In the rows, 128 means zero.
Where one turn sends some rows of the set: a few examples, then the rows asked
zupaz: [126 156 151 115 124 123 133 146 138 144 106 129 148 134 153  91 123  82
 146 151]
Sugi: [142 104 129 116 118 106 116  85 127 141 141 154 119 129 118 124 130 118
 136 177]
tosip: [130 134 118 128 148  84 107 119 200 149 138 116  99 119 118 103 154 163
 135 119]
mez: [109 124 116 108 133 119 151 121 157 147 128 122  87  99 113 130 125 140
 130 141]
lod: [171 137 101 139 174  77 103 131 142 121 131 135 120 156 101 102 132 134
 108 118]
kogu: [174 124 135 142 109 101 127  84 129 115 107 133 126 143 132 126 180 101
 153 131]
ses: [161 126 121 151 160 100 125 134 112 109 109  94  90 134 122 134 167 102
 128 112]
mivi: [178 184 144 130 146 120 105 170 148 171 148 106 117 138 121 120 145 102
 135 141]
masu: [171 142 111 146 166  75 109 131 156 128 120 133 109 148 105  92 145 147
  92 123]
subal: [166 113 145 132 110  94 111  87 135 123 109 131 121 132 125 122 181 104
 163 115]
Selu: [150 104 135 115 119 108 128  77 125 151 118 154 117 125 111 118 126 118
 136 162]
kagat: [196 158 159 114 150 110 122 139 156 136 112 118 149 128 171 144 146 117
 114 151]
bamu: [138 158 129 122 136 126 124 172 164 143 104 117 156 139 160  92 119 116
 134 135]
Niz: [152 135 104 145 177  77 104 142 156 130 132 129 110 145 119  99 137 156
  99 124]
sem: [156 154 150 112 121 158 114 154 131 176 157 123 125 141 132 128 146 117
 139 146]
vive: [157 116 146 150 114 106 107  83 130 130 107 124 110 142 129 127 187 104
 151 134]
Fizu: [139 137 114 111 141  79 126 124 201 133 143 125 117 117 116  98 149 163
 134 118]
vuzez: [161 145  98 143 169  84 117 144 153 114 138 122 121 155 103  94 144 142
 102 124]
pugi: [110 108 135 105 121 109 140 111 151 158 130 117  95  96 113 129 124 129
 141 139]
Foro: [167 144 150 118 118 144 112 149 152 183 158 100 147 132 134 123 147 104
 136 145]
Sevab: [116 108 117 104 150 113 141 124 150 144 138 106  88  97 118 131 126 136
 145 128]
nepu: [172 136 114 161 150 102 130 133 122 105 119  96  99 147 127 129 181 110
 120 118]
dob: [145 102 140 124 128 102 119  84 111 144 119 143 120 126 120 126 131 102
 144 168]
zomu: [142 150 149 121 122 126 124 160 144 137  96 116 161 139 155  99 129  90
 140 148]
konur: [137 151 120 138 144  94 117 117 190 139 145 121 108 112 118  92 152 168
 144 109]
zon: [141 152 162 110 112 124 111 165 134 128 106 142 145 151 150  96 141 102
 139 152]
buni: [145 178 128 120 131 109 113 170 165 148 108 141 132 142 158  93 114 118
 148 141]
lefo: [183 162 135 137 135 131 107 162 158 178 151  94 142 142 138 119 150 107
 129 131]
lamop: [176 147 154  95 146 122 127 139 170 148 126 125 149 120 173 141 133 140
 114 152]
vusu: [179 168 138 144 135 129 108 150 142 174 159 102 126 150 147 121 165  97
 127 125]
konit: [131 169 130 129 144 121 126 171 152 136 110 126 144 149 159  80 129 111
 123 125]
fenan: [144 130 116 119 142  80 110 121 193 138 136 127 111 119 121 100 156 160
 145  95]
Zem: [171 161 152 100 144 128 124 141 162 151 129 138 121 117 182 139 139 151
 140 148]
ripag: [158 138 131 167 150 101 119 126 113 104 108  96  93 146 119 121 159 113
 112 117]
zelo: [126 133 130 117 146  91 114 113 190 151 146 127 116 113 112 104 140 171
 135 113]
Pud: [159 130 156 150 109 108 116  83 126 119 118 125 120 127 121 113 184 108
 159 130]
todo: [187 161 162 110 145 106 127 120 147 137 113 137 137 132 179 145 152 106
 117 152]
ket: [121 115 119 102 135 109 149 113 163 149 148 106  97  96 117 129 129 133
 151 148]
Gopom: [110 120 127 115 136 113 139 108 153 147 137 109  90 101 115 122 108 142
 140 140]
veki: [169 145 100 153 164  71  98 132 154 121 137 135 109 152 115 103 144 139
 101 140]
Vemal: [152 151 152 112 125 133 116 143 157 187 176 105 128 126 136 118 147 105
 135 143]
Sado: [146 112 123 115 121 112 137  83 120 139 132 141 128 129 109 121 122 103
 153 166]
vus: [171 133 149 158 125  97 107  84 120 125 105 126 123 142 123 127 177 104
 148 120]
mip: [165 158 155  92 155 107 129 140 177 143 134 137 136 123 173 133 142 143
 103 145]
sir: [158 145 124 158 146 100 133 134 120 108  98 107  89 136 113 131 170 100
 110 125]
Liv: [188 166 179 109 148 104 113 152 148 127 119 122 126 123 163 134 165 119
 127 154]
Fode: [147 102 126 105 133 105 119  88 120 140 133 151 128 132 102 121 116 113
 143 153]
Lerob: [162 141 118 167 150  92 119 140 126 119 103 104  92 145 123 124 168 115
 109 102]

sem goes to Zem
Foro goes to lamop
And these:
Pud goes to Sugi
subal goes to Fode
Lerob goes to vus
konit goes to vusu
Fizu goes to vuzez
ripag goes to vive

Where one turn sends some rows of the set: a few examples, then the rows asked
sule: [100 119 129 119 126 155 115 143 150 117 113 151 101  99  95 110 104 133
  94 144 184 125 188 104 113  90 120 120 144]
dutob: [116 115  87  80 126 129 130 130 152 127 135 158 104 101  80 109 136  83
 125 162 140 146 158 108 121 114 158 155  92]
figar: [ 82 146 166  95 135 174 129 149 141 126 132 168 106 111 137 121  61 101
 108 132 132 146 155 124 124 143 106 161 135]
Vof: [108 125 103 113 131 146 138 153 122 149 181 132  90 149 137 122 158  90
 106 119 121 122 122 145 127 112 134 150 116]
saz: [ 82 114 106 128 143 172 105 144 138 119 140 106 125  97 119 147 158 112
 100 136 122 102 122 111 136 154 124 156 162]
tipa: [ 92 134 139 113 146 171 129 127 139 138 130 151 120 111 118 134  62 113
 108 135 135 167 147 104 127 103 109 168 118]
zipas: [ 95 109 122  71 142  86 142 159 142 129 149 123 102 116 122 123 140 131
  88 150 142 149 102 105 133 156 134 157 139]
kurig: [100  79 101  78 143 152 142 133 132  89 130 144 113 101 125 104 169 131
  85 169 145 143 186 122 146 172 127 128 163]
ton: [ 75 134  97 106 165 166 120 173 165 124 156 139  67 131 132 105 112 128
 113 130 129 163 166 129  83 123  93 170 140]
kole: [ 99 119 131 109 167 143 108 100 161 143 156 152  93 135 116  99 166 138
  63 137 150 147 145 121 148 135 149 141 129]
bodug: [ 81 103  83  78 139 135 140 119 126 123 169 161 113 104  97 127 162 100
 109 134 118 123 168  79  92 151 129 153 125]
Bebu: [107 146 126  62 106 148 136 148 146 118 144 195 115 101 108 109 150  92
 116 157 136 120 185 127 135 141 162 143 126]
ved: [ 99 126 130 121 142 161 138 138 119 129 146 116 116 114 121 113 170 114
 110 141 132  94 113 130 127 150  79 145 135]
pazek: [ 95 122 120  94 155 176 127 144 138 114 152 168  95  93 102 105 193  79
 103 134 133 124 189 122  96 125 128 140 133]
Fod: [123 116  96  78 104 143 164 141 114 116 146 133 137  78  94 108 143 127
 123 169 141 144 170 122 164 143 134 135 127]
Noku: [ 90 139 117  94 155 171 124 174 138 111 150 156  82 136 153 120 118 161
 104 136 121 167 182 141 118 143 108 158 183]
Kol: [113 104 107 102 127 146 140 164 132 105 141 132  96  86 108  96 139  91
 139 178 122 134 170 162 145 148 164 162 136]
Fovi: [111  69 119 100 117 162 111 133 124 139 139 133  81  95  93 122  80 139
 113 146 142 141 164 126 101 158 139 139 165]
kuri: [ 89 119 119 123 124 104 129 154 136 121 154 177  90 111 120 113  76 124
 105 150 142  90 173 121  97 137 126 152 135]
Fute: [118  92  81 122 175 111 142 143 103  95 149 154  96 101 123 105 164 107
 102 164 123 146 167 141 141 140 121 148 134]
beba: [ 93 113 101  72 102 187 120 158 152 139 158 119 110 124 126 136 154 100
  79 117 152 136 135 112 139 149 137 116 142]
zeru: [102 140 155 114 140 170 160 137 123 124 157 140 114 127 127 110  63 142
 104 140 139 166 164 110 151 144 114 140 129]
sud: [107 117  79 104 160 153 131 165 134 129 150 143  91 124 119 122 105 158
 100 144 140 196 147 120 106 136  73 148 140]
tez: [109 132 153 100 157 139 129 178 157 125 142 137 110  98 130 121 176 128
  65 152 150 149 138 149 147 112 144 151 151]
pozav: [ 91 127 126 107 158 114 101 132 136 134 163 179  87 128 112 106 152 111
  78 127 151 149 121 114 146 178 141 125 143]
beg: [ 97 122 143 139 156 175 132 160 141 117 150 136  95 115 119 114  54 109
 106 146 137 177 156 127 140 147 134 151 134]
gogub: [ 72 150 100  95 133 168 134 170 136 129 164 170 117 129 126 135 119 157
 101 124 143 169 171  97 105 130  84 143 162]
Lemop: [142 131 136 118 134 152 130 137  89 137 157 153  80  83 109 113 104 145
 107 124 131 124 186 153 128 118 115 131 147]

sule goes to Fovi
figar goes to zeru
And these:
Kol goes to Bebu
Fute goes to pazek
saz goes to pozav
Noku goes to gogub
zipas goes to Vof

